Each row is where one point has got to under a steady rotation. How many ticks took it there?
The counts run from 0 to 903.
[131 128 128 132 125 107 136 150 199 139 118 103  78  94 129 109  82 133
 103 134 168 139  95  93 108  99 117 101  83 110 122 105 167 109 138 134
 131 116 138 162 139 118 153  80  80 138 186 125 131 128 120 135 159 142
 126 114 172 121  95  84 107 119 126  80 141]	128
[154 135 138 114 128 114 142 136 184 135  93 125 100 103 136 112 105 130
 134 123 164 115 120 107 147  82 164 101  85  81 125 117 171 141 145 181
 128 145  95 131 162 116 109  98  78 134 201 132 111 119 119 122 185 128
 134 122 139 155 122  95 110 134 129 102 178]	514
[145 158 121 120 125 104 130 139 189 134 115 104  88 101 162  92 124 148
 106 114 178 119  95 103 130 119 162 126  86 113 114 104 189 119 128 170
 150 141 109 140 148 126 127  97  72 134 169 134 107 102 120 122 157 149
 102 123 154 139 103  97 103 123 136  74 168]	749
[134 118 125 111 122 105 164 151 193 174 115 106  91 103 150  92  82 149
 135 106 151 116  97 104 137 118 146  97  92 110 116 118 168 101 156 144
 125 136 106 169 148 121 127  88  97 129 163 121 108 157 134 120 191 137
 107 118 148 138 109 107 111  95 134 100 174]	845
[127 145 138 117 125 112 134 133 210 114 120  88  73 114 113 120 108 118
 111 151 164 133 118 107 115  56 123  95  71 116 133 125 167 129 162 152
 124 139 143 145 142 120 126  97  77 144 173 135 141 131  96 105 142 147
 128 102 159 149 105  88  92 130 117  83 157]	365
[144 138 129 106 125  99 138 114 172 130 119  80  88  97  90  99 108 137
 121 133 147 142  93  94 142 108 153  94  87 111 124 137 213 123 151 122
 109 166 126 158 132 113 135 101  90 157 156 158 131 141 101 144 190 118
 126 120 139 155  91 100 125 143 131 103 165]	571
[146 159 132  93 111 112 159 152 166 126 128  87  95  95 142 118 102 137
 113 127 156 106  95 105 125 121 132 120  63  93 143 132 188  98 157 166
 112 146 127 152 127 118 110  89  67 132 178 103 115 107 111 123 173 134
 131 114 153 123 128 100 108 111 148  84 149]	825
[156 116 146 118 129 129 162 125 192 141  90 107  95 117 147 122  93 149
 137 120 141 137 113  86 152  80 129 112  78  99 127  90 177 131 136 143
 135 143 105 170 152 121 143  81  82 128 173 139 123 140 106 111 184 143
 126 120 145 139  90 103 109 126 128  97 166]	216
[139 142 110 133  99 122 146 129 185 163 122  97  74 115 136  89 101 138
 121 116 135 127 108 106 143 124 146  85  84 111 136 130 179 109 145 143
 112 158 119 177 137 127 123  94  88 134 144 138 129 139 122 158 188 155
 111 102 154 145  93  93 131 100 120  73 174]	674
[144 116 132 118 122 101 152 128 198 160 116  99  93 106 154  91  81 152
 106 122 156 140 105  94 133 122 136 112  93 116 106 100 181 109 135 147
 136 133 125 181 157 124 151  69  96 130 146 148 117 141 118 126 172 142
 127 134 163 145  79 107 103 132 133  90 152]	860
[137 149 139  94 109  81 144 118 184 150 144  80  74 120 120  98  99 159
 131 112 133 146 123 108 143  95 168  99  93 114 143 130 189 132 148 151
  97 152 107 143 142 122 130  89  77 134 155 153 126 133 110 118 144 135
 132 123 152 185  89  99  98 147 122  95 162]	792
[147 122 121 111 123 137 125 131 193 117 105 100  97 108 128 125 108 138
 116 136 170 147  83  88 117  98 135 121  71  97 125 100 195 127 140 125
 138 146 138 166 130 122 142  99  86 148 169 139 126 114  99 134 172 131
 115 110 146 119  91  74 109 128 129  73 165]	443
[128 139 128 131 109  92 155 120 202 164 135  89  86 117 145  80  90 151
 108 131 131 124 123 120 127 115 149  95  92 126 115 122 178 115 138 159
 123 142 122 164 157 125 134  79  94 118 131 155 131 145 113 134 160 150
 122 116 165 158  78 101  95 136 132  87 156]	149
[138 122 151 109 123 120 176 121 193 126 114 109  98 109 145 130  74 142
 129 132 140 120 136 105 106  85 122 104  90 107 142 136 170 128 152 152
 102 143 135 167 163 104 134  69  91 120 162 159 135 142 104 126 182 133
 153 135 157 144  94  92 105 134 118  81 147]	388
[127 130 131 119 124  98 143 132 186 141 115  94  75  94 127 100  77 157
 127 124 159 129  96 101 107 103 133  95 102 116 128 127 177 129 131 142
 122 123 120 158 152 108 162  70  99 141 173 162 146 146 111 139 171 144
 141 143 164 141  72  87 114 134 119  81 144]	558
[138 152 143 120 135 104 163 133 163  97 108  93 103 103 118 115 110 119
 122 139 146 108 116 112 113  74 122 108  70 105 133 130 201  93 161 139
 110 181 141 162 144 100 126 115  81 128 154 155 124 122  97 117 186 127
 128 113 133 142 105 104 104 120 117  78 153]	179
[141 123 135  77 134  99 153 143 157 138  97 102 106  99 137 111  96 158
 133 137 174 133  92 110 130 110 158 106  84  71 136 130 192 128 157 144
 105 151 113 142 140 113 130  90  85 135 183 137 110 132  95 121 194 123
 128 137 158 147 106 106 111 132 136 117 172]	99
[143 165 132 107 105  96 152 151 181 147 149  94 103 101 127 109 107 114
 122  98 139 129 109 125 124  80 140  99  72 115 133 123 177 102 170 168
  96 158 131 168 146 115  98 112  80 147 155 133 125 126 122 133 150 123
 108  83 135 133 117  82  93 118 138  78 146]	696
[139 162 147 113 131  99 165 120 194 136 123  91  90 115 111 108 114 119
 141 100 132 121 129 110 136  64 147  93  87 129 127 120 190 124 142 157
 110 155 109 165 163 119 126  98  79 141 157 168 147 137 113 127 161 143
 116 103 139 161  93 111 101 127 125  88 151]	476
[156 140 146 128 125 104 123 120 189 139 104 105  96 114 148  96 114 153
 120 124 177 135  98 102 134  64 153 116  82 111  95 105 169 132 149 157
 139 165 126 158 158 108 140  83  97 160 149 159 136 135 104 100 150 143
 132 116 150 145  91 100 104 143 143  85 147]	234
[159 144 129 121 106 119 138 148 164 130 116 115 109 107 156 113  91 141
 120 132 154 112 121 126 110 121 162 106  80  88 131 138 177 120 156 168
 100 152 125 145 134 108 106  97  72 136 181 134 122 114 113 152 183 115
 138 120 148 132 113  63 123 123 121  63 163]	184
[143 126 131 134 124 106 139 156 185 130 110 109  89 104 159 105  91 135
 124 105 165 111  95  99 108  77 117 122  77 122 113 103 168  98 154 138
 131 151 129 187 161  99 146  96  99 143 146 131 124 131 122 101 171 137
 122 113 138 118  91  86 104 108 130  63 140]	220
[125 153 125 104 100  93 169 137 181 136 134 103  74  89 115 101  92 113
 108 108 127 127 110 106 143  99 115 103  79 102 150 118 195 100 153 162
 112 148 122 170 158 114 114 101  77 115 159 112 115 115 131 134 177 145
 118 115 150 145 106 105 103 130 133 104 153]	282
[163 133 155 108 133 104 151 126 174 111 109 107 124 113 157 119 102 154
 122 140 175 124 127 115 119  82 159 119  83  85 123 128 177 123 154 156
 116 161 137 150 147 102 135  78  83 139 173 159 120 126 100 108 169 121
 155 145 152 153 108  96 105 133 122  75 159]	404
[117 147 121 116 115  82 163 136 173 129 124 102  99  96 119  96  95 123
 104 137 144 146 116 122 111 110 141  94  96  94 140 120 198 110 142 147
  99 144 141 158 151 115 129 107  81 125 165 155 125 122 114 178 168 134
 111 119 165 148  90  91 103 126 110  95 163]	899
[141 146 136  84 121  88 144 137 161 123 125 100 117  98 130 110 103 146
 114 145 181 129 104 127 115  97 161 104  82  77 135 148 188 127 177 160
  96 166 133 138 146 105 106  97  81 140 172 140 118 127  97 123 169 118
 141 122 156 158 121 101 100 141 140 106 161]	811
[137 135 133 133 129  95 147 162 187 150 114 117  99 102 160  91  92 138
 118 122 194 129 100 107 122  97 137 107  95  97 119 107 157  99 142 150
 129 142 132 167 149 105 136  84  93 140 176 133 121 125 132 133 167 163
 117 120 171 127 113 104 115  92 136  73 159]	431
[150 147 146 121 106 106 134 138 185 132 126  98  81 103 119 112  89 129
 139 120 139 109 128 120 125  73 135  86  77 124 128 141 154 133 165 171
  98 144 104 141 155  99 110  88  81 154 167 129 141 139 114 102 161 123
 159 106 136 152 104  75 104 136 131  81 138]	66
[120 138 127 103 124 122 157 121 200 141 114  92  64 111 103 118 109 126
 143 113 145 143 109  94 141  76 134  87  82 115 154 124 191 143 141 141
 120 138 102 153 143 134 132  98  78 141 181 137 149 127 109 128 168 165
 113 103 152 151 100 110 109 117 125  99 178]	44
[144 157 119 123 125 117 147 146 169 132 118  79 110 105 134 104 114 138
 112 132 176 124  70 113 115 126 149 123  68 108 108 115 200 103 147 147
 129 144 134 169 128 128 127  90  80 153 163 139 143 112 104 155 166 136
 105  93 160 117 105  87 113 119 154  80 146]	655
[128 137 122 118 113 109 160 123 194 154 113  88  76 114 140  94 114 139
 119 119 134 140  89 108 138  97 132 105  69 111 131  94 181 121 144 158
 132 139 116 168 157 136 131  92  86 122 148 133 135 126 107 127 150 166
  97  93 162 144  84 104  90 133 141 115 159]	452
[130 130 123  99 123  92 157 143 188 116 115 118 100  86 152 117  82 129
 110 122 147 127 111 119 100  86 123 119  94 100 138 119 191 120 154 166
 119 138 130 153 179 105 126  97  90 122 162 135 105 124 114 122 178 117
 126 138 142 138  92  79  84 159 115  95 151]	296
[140 124 134 120 129 104 157 120 212 154 116 101  96 103 145  95  86 143
 108 120 141 144 105  94 126 122 140 118  88 117 106  95 194 117 128 146
 147 128 124 171 153 126 149  80  90 127 161 152 123 136 110 136 174 130
 109 130 163 141  86 103  99 135 134  90 159]	859
[153 145 134 108 110 130 129 133 189 123 130  99  89 120 130 118 107 135
 132 141 159 114 123 103 130  92 159  95  78 108 138 166 174 126 169 146
 106 171 128 136 125 105 112  98  80 160 168 133 125 133 108 114 178 126
 148 113 136 158 123  91 118 105 124  59 174]	590
[148 156 139 127 129 104 155 144 177 111 112 118 106  89 116 114  95 104
 135 107 155  97 124 107 117  92 145 103  91 110 124 133 183 110 143 167
 117 153 117 155 156  96 114 105  83 145 188 145 138 122 133 147 196 118
 131 121 134 130 118  87 128 116 125  75 152]	500
[129 131 115 119 121  74 134 155 161 138 124  86  83  94 147  76 101 160
  99 139 185 125  71 116 104 119 152 111  90  93 120 128 187 102 150 146
 125 153 130 149 143 113 145  93 102 139 144 139 118 131 105 128 171 138
 125 132 161 144  82  92 103 123 134  93 155]	337
[142 134 137 120 129  76 158 152 157 130 103 123 108  81 145  92  81 146
 124 112 156 122 108 116 110 105 147 112 102  89 130 103 195 116 129 157
 112 141 116 159 161  99 145  92  86 123 178 152 116 122 127 154 188 128
 126 144 146 134  88  87 112 135 116  93 147]	728
[136 138 124 132 135  82 147 145 174 141 104 108  95  96 146  79  98 144
 129 101 167 128 101 109 118 117 163 110 106 108 118 105 186 118 116 152
 133 128 100 154 152 112 155  93  89 134 172 162 125 126 126 152 173 147
  99 136 158 142  84  94 113 112 111  79 156]	17
[154 123 129  91 108 126 153 126 182 155 119 103 108 114 132 128 106 143
 149 112 125 139 117 112 137  90 162  92  81  94 147 126 187 140 164 150
  88 161 108 158 150 114 103  93  84 137 169 145 131 136 103 129 190 116
 127 106 128 157 102  84 102 137 121  97 173]	700
